One vector is turned by the same rotation once a tick. Each row is the vector after some number of ticks, and that number follows the row.
The counts run from 0 to 566.
[ -3.8 -27.9  18.7  10.4  17.0 -25.0 -10.0 -21.6 -21.5   1.5   4.1   9.2
  19.7 -12.3 -43.9  10.0  -8.7  24.8  19.2  18.9  30.3 -22.4  10.7  11.2
  14.7  22.6 -21.4   4.3  22.2  13.4  14.7  30.6  -3.9  -2.0  11.4  -0.7
 -13.5  -9.6  -4.7 -18.6  21.3   6.3   1.6   6.7  33.8  27.0 -26.6 -26.4
 -11.0  18.4   2.1  -4.4 -16.1   9.2] | 488
[  1.7   3.4  21.6   1.0  -9.6  -4.8 -12.3 -22.0   0.3  40.6   5.1  16.9
  11.2  21.8 -42.5 -22.0   9.8  19.4  22.2   0.6  -3.0 -23.9  -5.6  -2.1
  -1.7 -13.4 -32.0 -25.7  12.1  10.3 -10.8  -4.4   3.6   1.9  10.8  -5.9
 -17.9  -1.3 -10.1 -20.7  10.5  21.6   2.5 -11.3  -0.2  49.1  33.7 -17.5
 -19.1  -3.2  17.2  31.4 -15.3  -2.2] | 481
[ -6.3  11.9   2.5 -22.3  -2.5 -18.2  -3.0 -12.9 -48.1 -24.5 -11.2  11.2
  21.9  12.3 -18.9   1.8  21.8  -2.2  -0.9   0.3  -7.8 -31.8 -11.3  -9.0
  17.6   6.8  -3.2 -24.5  -2.7 -19.9  15.2  10.7   1.8  18.8   1.1   1.4
 -22.7  -5.3  25.7  -0.9  22.5  29.9  -5.7 -19.0 -19.2  25.7   9.5 -26.0
   9.6 -29.7   1.3  38.7   9.2  -4.0] | 65
[-14.7 -34.5  11.3  24.4  -4.7   4.9 -12.6   9.8 -10.0  12.6 -29.0  -5.4
 -21.1  29.4  -6.0  -6.0   2.0 -17.8  44.8   2.0  -8.6 -27.3  -9.0 -22.8
 -14.9  -1.8  -4.7   3.9  -4.7  -1.4  10.4   9.7 -31.7  22.5 -18.0 -22.2
  28.3  18.9   7.7 -13.0  16.6  -4.3 -25.7   7.9  -6.7  10.8  16.9  -9.7
 -23.1   8.2   5.6  26.4 -29.6  15.8] | 360
[-14.3   4.3 -10.3 -21.7  27.1  -4.8  -7.8  13.9 -21.7 -11.3   3.2  17.3
 -16.7 -22.5 -19.4 -18.7  -5.3   1.9  15.6  11.6 -18.6 -28.1 -28.1   0.6
  31.3  12.6  15.8  22.5  -0.5  14.8  20.3  13.9  -0.6  38.5  -3.3   8.9
 -19.6  33.8   2.2  22.5  -5.2  -5.7  15.1  26.6  10.5 -15.7 -45.0  12.0
   0.9   8.0   0.5  16.3 -33.2  -0.1] | 398
[-27.3 -41.9   9.9  27.2  -8.3  -1.5 -21.3  20.9   3.3  13.4 -18.7   8.3
 -19.2  25.0 -11.7  -3.6   3.6 -24.2  19.0  -3.7   3.5 -44.7   3.5 -24.2
  -8.6   8.2 -10.5   4.6  -8.5  -6.0   9.7   9.5 -23.3  11.0 -15.8 -30.1
  12.1  23.9  -2.0 -21.8   8.3   3.4 -33.9   8.8   5.2   0.2  21.3   0.6
 -39.2   9.1  13.4  17.4 -28.5  12.9] | 359
[ 12.5  -0.4   6.8  18.3 -35.9 -36.0 -13.7  -6.8 -25.6  16.0 -23.4   5.3
 -17.9  -3.2 -30.5  -9.0  15.6  -6.2  16.0   3.8   1.7 -15.6 -11.5  -1.9
   2.8  10.7   3.2 -24.7   4.7  32.8  20.4  18.2 -26.8  47.9  12.2 -13.0
 -30.9 -19.3   5.0  20.9   9.9  27.1  16.2 -12.9   4.9   4.5  27.0  -0.3
 -20.7   2.3 -12.7  23.8  -8.8  10.4] | 73
[-28.1 -16.1  12.5  12.9 -17.1  -9.6 -12.2  13.7  15.2   4.8 -27.7  19.8
   4.9  45.6 -17.7 -29.1  -6.4 -16.2   8.0 -12.1   4.5 -26.0  18.6  -2.7
 -22.4   9.0  -0.3 -17.9   2.5  11.8 -30.4   5.0 -16.7  22.3  -9.7 -21.3
   2.5   1.1  -4.9 -22.2 -11.6  -4.5   3.4  -3.7  -8.3  19.4  17.7  -7.5
  -0.6 -21.0  14.1  33.8 -41.7  24.0] | 337
[ -7.5 -28.1   3.5  19.9   5.8 -11.4  18.2  15.0 -20.8 -10.3 -17.8  -0.3
  -4.1  20.5 -47.1 -20.3  -6.8 -30.1  53.6  -6.7  -9.9 -14.6   9.6  21.5
   2.1   6.9   8.7  12.4   4.5  26.1  -5.4  30.1 -20.2  12.0 -18.4 -14.6
  -3.0  28.4  13.8   2.9  -0.5 -19.4  14.0  11.2  -5.8   0.6 -35.2 -12.4
  -1.0 -11.4  10.1  10.2 -26.6  30.3] | 343
[-10.8  -7.9  -6.0  16.9   1.7  29.8  -1.6 -11.1 -22.6  -4.4  -1.1  48.8
  -6.3  -5.1  -6.2   5.1   6.2  18.0  41.2  15.1  26.7 -38.9 -18.6  -8.2
  -9.2  -0.6  16.6  -1.4  -3.6  11.2 -14.6  23.3 -12.0  -5.0 -30.0 -15.2
   1.6  19.8  -0.9 -16.4 -16.3 -33.1   6.7  23.6  11.0 -12.8  -8.4   8.2
  -2.0  -4.8  11.9   0.5 -44.3 -10.7] | 169
[ -1.5  23.9   7.9 -17.2  -7.5 -13.5  -9.8 -12.3 -30.0 -24.8  -9.4  30.9
  34.8 -22.1 -23.9 -11.8  23.0   9.7   5.3  16.1  11.5 -40.8 -16.8   7.6
  27.2   9.8 -10.6 -38.8 -14.4 -24.5  -5.2   5.6 -19.9  -4.5  -6.6 -21.7
 -40.1  10.4   7.0 -18.0   9.4   2.8  -4.6 -18.8   7.8 -14.4  -3.6  -0.8
 -16.4 -14.5   8.9   6.2   5.5  14.1] | 47
[ -1.5  15.8   0.1 -13.8   5.1 -17.0 -19.6 -11.1 -15.7  -5.7  12.0  14.3
  -4.0 -28.6 -39.0  13.7 -12.0  18.3 -17.8  -2.5  18.5 -41.6 -21.0   4.6
  25.6  32.9 -10.6   7.5   4.3  -3.8  24.1  35.4  -9.0  11.9   9.0 -20.5
 -31.8   7.3  10.3   6.7  18.6   9.2  14.2  -7.6  23.7  -2.7  -1.2   4.4
  -7.4 -23.1  12.6  -2.6  -4.8  20.0] | 58
[  7.7   6.2  11.4 -10.1  -5.1  -3.8 -24.1  -3.6  -3.7 -14.1 -14.0  28.9
   4.0  16.3 -33.0  -6.0   3.7  20.3 -29.9  -4.5  20.6 -31.6 -13.8 -27.5
   6.0  10.7  -0.9 -17.0   8.4  20.9 -16.0  -2.0   6.3  18.0  -2.6 -41.7
 -37.7 -30.5 -10.6 -20.8  10.1  29.1   4.6 -25.4  -0.3  12.5   3.0 -10.7
 -19.1 -17.2  -0.2  43.0  -2.2  21.4] | 82
[-10.9 -23.0  12.8  12.8 -19.7 -42.2  -6.1   9.0 -15.1 -24.9 -22.0   9.3
  23.0   4.9 -19.8 -36.2 -14.5 -18.6   5.9  18.6  24.3 -23.7  18.0  20.5
  36.5  21.1   0.2  -9.4   3.4 -14.9 -12.5  24.7  21.2  18.6  -5.3 -15.2
 -30.7  10.4  -8.8   0.6  -7.7  -5.3   0.4  27.7  -8.4   3.4 -26.3 -14.5
 -18.3  -1.0   1.3  -2.6   0.7  13.1] | 520
[ 12.8  -2.9  -2.5 -12.6  10.4   1.7 -25.1 -21.6   5.3  18.9 -26.1  21.3
   8.0   1.7 -23.5 -17.6  13.6  16.1 -13.6   6.0   5.7 -20.1 -30.0   0.1
   1.8  -9.1 -24.1 -40.3 -14.9  -6.0   0.6 -18.3 -10.8  -5.6 -17.5 -13.5
 -37.1  18.2  -9.2 -15.0  15.0   6.7 -24.5 -12.9  25.9 -18.6  35.6 -25.9
 -17.7 -10.5  25.4   8.8 -14.1  22.3] | 28
[-20.3   9.6  18.5 -19.7  -0.7   0.7  20.2 -37.0 -34.7 -18.4   6.4  40.8
  41.0  -2.6   8.6 -20.6  13.5  21.0  -1.4  31.5 -13.0 -20.1   1.3   8.7
   8.7  19.3  -3.1   1.0 -14.9   1.3   5.9 -15.0  12.8  -2.7  15.8 -16.0
 -50.5  -2.4   9.6 -11.5  -5.3 -28.1  -7.1  28.2  13.5  -3.8   0.4   0.4
   8.9   7.1  25.8  -8.8  -4.7  -1.1] | 443
[ 17.1  16.7   9.5   2.9 -12.7 -14.7   5.3 -52.1 -35.4  22.0 -15.7  -1.2
  -8.1   4.3 -20.9   3.1   5.1  10.4  32.6   2.7  -9.4   2.9 -16.5   4.1
  14.0  12.6  12.4  -4.6   6.8  17.6  27.7   9.7  15.2   2.0   4.2  -4.8
 -31.4   7.6  30.8   0.2  27.1  20.7  18.0  33.1   2.9  41.1  -2.9 -29.7
   0.8  -7.6  19.0  -0.1  -9.4 -10.8] | 473
[ 21.1   7.9  -1.1  -2.7  12.2 -11.8 -20.3 -37.3 -40.8  -7.4 -25.8   6.9
   5.8   4.5 -30.3   2.4  24.2  17.0  35.8 -10.3  10.6   4.1 -12.9   2.1
   6.2  -6.2   5.6 -30.8   1.3 -10.6  -2.9  15.1  37.1 -11.1 -29.0  -1.2
 -37.7   0.7  -5.6 -16.5  10.4   6.4  10.6   5.6  -2.9  34.3   3.4 -34.0
  -6.9 -17.8  -0.9  11.5  -5.4  -2.1] | 495
[-12.0 -21.4  21.8  -1.3  -3.4 -33.0  -2.7   2.6 -28.6  -2.0   3.1  25.3
  27.1 -17.7 -36.1  -3.2  13.0  -1.4  -2.1   2.1  11.9 -34.3   4.4   8.0
  32.1  21.0 -27.5 -12.9   9.8  -2.2  12.1   7.7 -29.7  -6.9  42.1 -15.0
 -34.7  -0.3   3.8  -6.9  21.1  33.6   4.9  -7.9  25.3  16.9 -18.5  -0.4
 -14.8   5.4  10.9  -4.5  -3.3  -5.7] | 268
[ -4.9 -26.7  -3.4   5.1  -7.1 -29.4 -36.8  -7.8   4.9  -2.2 -28.4 -11.7
 -31.6  31.0 -21.2  -0.1 -18.3 -23.6   4.8 -40.5  -2.1  -4.6 -13.6  -1.2
   1.5  19.6  26.0   3.1  -8.5  -1.9   8.5  26.3  11.3  25.5 -21.3 -24.6
 -22.8   7.7  -2.4   7.3  -0.3   8.4  22.2  20.8   6.4  24.3  21.2 -25.7
  -9.7 -27.1  12.3   2.0 -14.3  20.4] | 328
[-25.8 -39.9   9.0   8.6   7.9 -30.2 -11.4  23.0 -17.2  -3.7 -24.5   2.0
  -2.2  45.8 -21.8 -13.4  17.4 -25.8  20.1 -39.4  -8.3  -5.1   2.0  -4.3
 -10.3   1.9  -3.2  -8.5  -5.9  -5.1  -8.6  10.0 -24.0   9.0  -1.9  -4.5
   8.3  21.7  -9.9  -2.3   2.4  14.8  -7.6   6.0  -9.1  28.2  -9.1 -22.3
   2.7 -22.9  14.2  28.7 -33.4   3.0] | 339
[ -4.3 -34.6  -6.1 -15.8  30.3 -21.5  -5.4  -6.6 -28.9  15.3   1.9  14.5
 -16.2   7.2  -0.1   8.1  16.7  12.6   3.8   4.3 -22.3  -4.0 -34.9  -8.6
 -10.8  -2.9   4.2   1.8 -18.6  25.7  27.8  -1.8 -21.7  42.7  11.8  17.3
  -4.3   9.3 -10.2  21.1   6.9  10.3 -14.5  14.9  38.9  -6.4  -3.8 -16.2
   4.8  24.8   4.1  25.2 -38.8  -4.7] | 416
[-12.3   3.9   9.2 -11.1 -17.1 -19.6  16.1  13.7 -26.2 -17.1   4.1  20.1
  33.0  -7.6 -44.4 -29.7   7.0  -0.4   7.6  25.0   5.9 -50.1  11.2  15.0
  20.6  17.5 -20.8  -5.1  14.2  18.5   4.8  18.2  -1.8  26.9  20.1   3.9
 -34.4  -4.5   8.9   4.8   5.4  13.4   8.5 -31.6  -5.2   0.2   2.3   0.9
  -6.3  -5.1  -9.1  32.6  -9.3  17.7] | 68
[ -2.4 -12.7   6.9  -9.5   3.9 -23.3 -21.0 -38.5  -7.3  16.1  -7.9   5.3
   4.2  -4.4   7.9  22.3   3.5  22.9 -11.4   4.5  -9.3 -18.9 -25.2  -6.4
  -1.5  28.0  -6.5 -10.1 -19.8 -10.9  31.1  -3.4 -23.7  18.4   0.5  -9.3
 -16.5   1.8   8.2 -10.9  22.2  10.1 -25.4   1.2  55.6   4.0  34.7 -17.4
  -9.3   5.8  16.1  -3.7 -18.4  21.8] | 238
[ -0.4 -18.8  10.5  17.7 -25.1 -22.1 -24.5 -25.8 -31.7 -11.4 -15.9  33.4
  11.4  21.3   3.6   0.6  14.3  11.9   4.5   1.6  49.9 -11.7  -5.1  -4.5
  -6.0  11.7   7.8 -38.3  -5.2 -25.2 -26.0  21.0   1.9   1.0  -6.2 -17.1
 -17.0  -2.1 -12.9  -6.1  -8.1  10.0  -4.3  20.2  -5.9  24.6  18.0 -22.5
  14.2 -38.3   8.3   6.4 -15.4  -8.2] | 514
[-14.2  -5.7  -1.9 -10.9  -2.6 -10.3  17.6 -29.0 -13.9   8.9  26.8  27.6
   7.0  18.1 -32.6 -26.2   9.6 -13.6  -5.5  16.3 -12.6 -22.9  -6.8   2.7
  20.9   2.3 -32.1 -24.5 -32.8  -8.8 -13.4   0.2   9.5  -0.5 -17.1  -0.8
 -24.9  43.8  32.4 -11.6  -5.4   2.0 -37.7  11.6  -5.4   4.0 -31.9  -9.2
  -6.2 -20.7  31.7  10.1  -0.1  13.2] | 12
[-10.3 -35.1  13.7   3.0  -6.3  -7.5 -21.6  -4.8  -1.6 -25.7  -7.8  28.1
  14.0  28.1  -9.5   1.7 -13.2  12.0  -2.1  -6.2  45.2 -28.0  -8.6  12.8
 -17.3  14.7   4.8 -12.8  15.2   2.9 -21.6  26.5  -7.7  14.6   0.5 -27.2
 -15.8 -23.4 -24.9  -8.1   1.3 -12.6  21.6 -15.0  23.7  16.4  35.7 -27.2
  13.1 -31.1   9.9   3.4 -29.5  19.9] | 314
[-14.7 -19.1  15.7   8.7 -13.1 -38.5 -15.3   1.4 -24.0  -5.9 -25.9 -18.7
 -24.3  26.4  -4.3  -6.9  -9.5  -0.8  17.1 -14.1 -13.9   1.1  12.9 -15.6
  -5.7  26.9   6.1  26.6 -23.6   3.9   3.9  27.7  24.7  24.5   0.2 -35.8
 -25.7 -11.5 -18.9   6.6  -1.1  -2.9  -7.3  22.2  -0.7  21.7  28.8   2.0
 -17.0  -3.7  -7.4  17.9  -5.9  18.7] | 108
[-22.5 -19.3  10.7 -11.1  10.9 -18.3  -4.2  -9.8 -19.5 -45.0  -1.5   1.3
   9.1   9.5  -8.0  21.9 -22.7   6.8  -0.1 -17.3   4.9 -20.1   8.7  -0.5
   9.6  46.0  12.7  33.4  -2.5   8.3   0.2  34.1  12.4   8.3 -10.4 -33.9
 -13.9 -19.6  -9.8  -4.7   8.1 -22.5  16.6   7.1  20.2  17.4 -10.9  -8.0
   6.2 -11.2  10.5   4.3 -11.6  32.0] | 112
[  6.9  27.5   4.7   0.5  -0.2  -9.0  12.0 -47.3 -30.7  27.2  -7.4   5.8
  -4.1  -5.4 -36.5  -6.8   0.5  26.0  28.8   8.5  -2.9  -3.6  -3.7  13.1
   8.7  20.4   0.2   4.4  10.2  26.4   9.7  18.1  35.7  -4.2   8.7   1.6
 -35.8  11.2  20.6  -3.8  16.7   8.4  25.1  30.0   4.1  25.8  -7.8 -19.8
  13.4 -13.9  19.3   0.5 -15.9  -0.8] | 474
[-15.7 -17.6  12.7   0.2  19.5  30.6   7.8  15.5   2.0 -15.5 -24.3  12.8
   7.4  33.7 -29.7 -37.2 -12.8 -14.8  19.0   6.5   0.4 -51.8   4.1  -3.4
   8.8  -3.3 -18.4  15.1  18.5   8.6  -4.4   0.6   7.8  -2.5 -18.2 -29.5
   7.5  20.9   0.6 -22.2  10.6 -17.4 -16.5   6.0 -20.8  -8.4  -9.6 -20.1
 -16.1  -8.8  21.8  24.3 -21.0  26.2] | 355
[ 11.4  -5.2  24.0  -8.5  -0.1 -19.4 -10.0  -9.2 -25.6  13.9 -12.8  -3.6
   6.7  31.0 -32.0 -22.3  16.9  19.0  13.1   6.4   7.8  -9.6  -4.9  -6.9
   4.4  -7.9 -26.8 -10.4   4.5  13.2   1.5   9.5  13.5  18.9  22.3  -4.3
  -4.0 -18.0 -10.4  -6.1  23.8  26.8  -3.4 -10.7  -8.8  49.1  21.8 -33.2
  -3.8  -2.2  -5.3  50.2  -3.2   7.9] | 284
[  9.9 -12.4   3.4  -1.9   9.7  -5.6  -1.8 -19.5   2.9  18.9  14.8  28.5
  -8.3  -3.1 -28.5  -6.3 -18.2   3.0   0.3   8.0  14.3 -19.6 -46.9  25.7
  28.5 -10.5  -2.4  -8.9  -5.8  12.5  -3.3   5.6 -24.0  11.9  -7.3  -8.9
  -9.1  41.6  11.3  18.7  10.8 -12.0  15.3  23.3  33.8  -9.2 -42.1 -14.3
   3.1  -4.2  38.7  -9.9 -23.1  22.6] | 3
[-10.4   5.9  -3.5 -23.8  13.2 -13.5   2.4 -47.3 -23.6   7.3   2.0  12.2
  10.2   0.5   4.9   5.3  11.9  33.2  15.8   4.7 -30.7   0.7 -14.8   6.6
 -23.2  13.2   6.9   1.5 -27.8  12.2  19.6  -2.5  17.2  30.0  -2.4  10.4
 -31.9   2.5  -1.5   4.6  -3.6 -17.3  -5.5  11.2  37.8   5.9  44.8  -7.9
  20.2   2.0   7.9   7.0 -42.1   9.3] | 439
[ -9.4  -9.4  23.7   7.9 -13.4  -7.6  -1.0  13.6 -17.7 -18.8 -20.3  27.0
   3.6  14.8 -16.9 -26.4   4.6  11.7   0.5   6.9  15.0 -25.2   7.9  -4.7
   0.6  14.1 -12.8  16.2   1.7  27.0 -20.9   6.2  13.6  -0.9  18.8 -55.7
 -40.5 -20.0 -30.7  -6.2 -14.1 -18.0   7.0   8.0  -9.8  -4.6  11.4  15.9
 -22.8  -3.7   5.0  12.0 -10.1  22.6] | 103
[  1.1   7.9 -13.1  -6.0  -5.0   9.1  -9.6 -32.6   2.7  35.9  16.6  43.3
 -36.3  14.0  -6.7  -9.2   3.7  23.0 -12.7   7.9   5.6 -11.5 -47.9 -17.6
  -8.2  -4.2   7.3 -21.0 -19.5  19.7  -8.3   0.4  -6.2  26.2 -10.5 -10.1
  -7.9  31.1   5.9  13.5 -13.3   2.8  -5.6  33.4   9.8 -10.0   1.8   0.0
   6.6 -20.9  22.2  19.6 -42.1  -2.0] | 205
[ -6.5  -0.8 -18.8 -33.4  17.6  14.9 -20.6  -6.8  -8.0   5.4  13.5  33.5
 -19.3  21.5  -3.9   3.1   8.0   1.4 -14.0 -18.7 -27.1 -37.3 -59.4 -35.4
   1.1 -23.3  15.6 -12.8 -13.4   1.8  13.2 -13.0   4.3  26.7 -17.2  -1.6
 -18.4  17.5   0.9   6.3   5.7  13.4  -5.5  -2.8   3.7   9.1  10.2 -13.8
  -0.8 -10.9  14.7  40.8 -18.2  -9.2] | 405
[-24.2 -40.6  -3.1  10.6  -0.6 -45.3 -21.8  15.8 -11.5  -0.8 -18.1  11.5
  -5.2  39.0 -25.0 -20.2  20.5 -16.9 -19.6 -22.7  11.2 -10.9  11.9  -2.7
  -5.6  15.2  -9.3 -24.2  -8.1 -16.2 -14.3  20.2 -16.2  17.3  -6.1  -3.9
 -10.9  19.6  -7.0   5.7  -1.8  24.8 -19.4   5.7  -3.6  15.8   5.3 -21.6
  -3.9 -27.1   8.0  19.8 -31.8   8.6] | 537
[-19.5  -8.0 -16.0 -21.6   5.7  10.4  -3.8  -7.8 -11.6 -16.7  32.7  49.2
  21.4  -1.4  -8.5  -9.8  -6.8  -3.6   3.1   8.9   2.9 -53.4 -30.6  -8.3
  21.3  -7.5  16.3 -25.7 -11.0 -17.1 -18.1   1.9  -3.7  10.7 -38.4   1.7
 -15.9  28.9   4.8 -13.1 -23.8 -22.5   2.3  -0.8  15.2   5.2 -22.5  -2.0
   0.4  -1.8  18.1  13.0 -13.0  -3.7] | 190
[ 11.2  -5.6  -3.2   4.3   2.9  -6.5  -3.0 -30.1 -51.4  -8.3  -2.8  15.5
   3.2  11.5 -36.8  -3.1  19.2   3.2  25.8   6.3  20.1  -4.5  -2.6  11.8
  11.9  -0.6  -8.1 -12.4   3.5 -13.6  -6.5  14.6  50.1 -25.0  -6.0  -6.8
 -49.7  10.9   0.4  -9.9  -1.3   2.1   1.2  13.8 -14.0  22.4   3.8 -26.4
 -17.2 -26.4   7.0   0.9   2.2 -12.8] | 496
[  3.2   7.4   6.5  -1.9 -10.6 -25.2 -12.7 -55.6 -21.0   7.4 -11.2   3.3
   2.8  -4.1  15.5  24.5   8.3  22.0   9.3   7.0 -11.7 -11.5 -27.0 -12.5
  -5.9  25.4   7.0 -23.7 -31.0 -10.2  25.6  -4.4 -20.8  28.3 -11.2  -8.1
 -16.8  -0.7  25.2  -3.8  22.9  -1.6 -22.2   4.6  31.3  15.6  32.1 -14.3
  -2.1   0.7  12.1   2.9  -4.3  20.3] | 239
[-25.2  -9.2  -6.0 -21.1   1.7   0.3  23.3 -11.9  -6.6  14.0  35.9  33.9
  11.8  18.6 -21.2 -30.4  -4.2  -4.1 -12.9  37.9 -17.1 -45.7  -8.7   1.7
  12.1   0.0 -24.3  -0.9 -11.4  14.1  -1.2  -9.2  13.5  30.2  -3.2  12.7
 -16.8  30.9  10.7   7.1 -12.6 -12.7 -28.6   3.6   2.5 -13.6  -9.6 -12.5
   0.3  10.0  17.9  25.2 -14.8  14.8] | 211
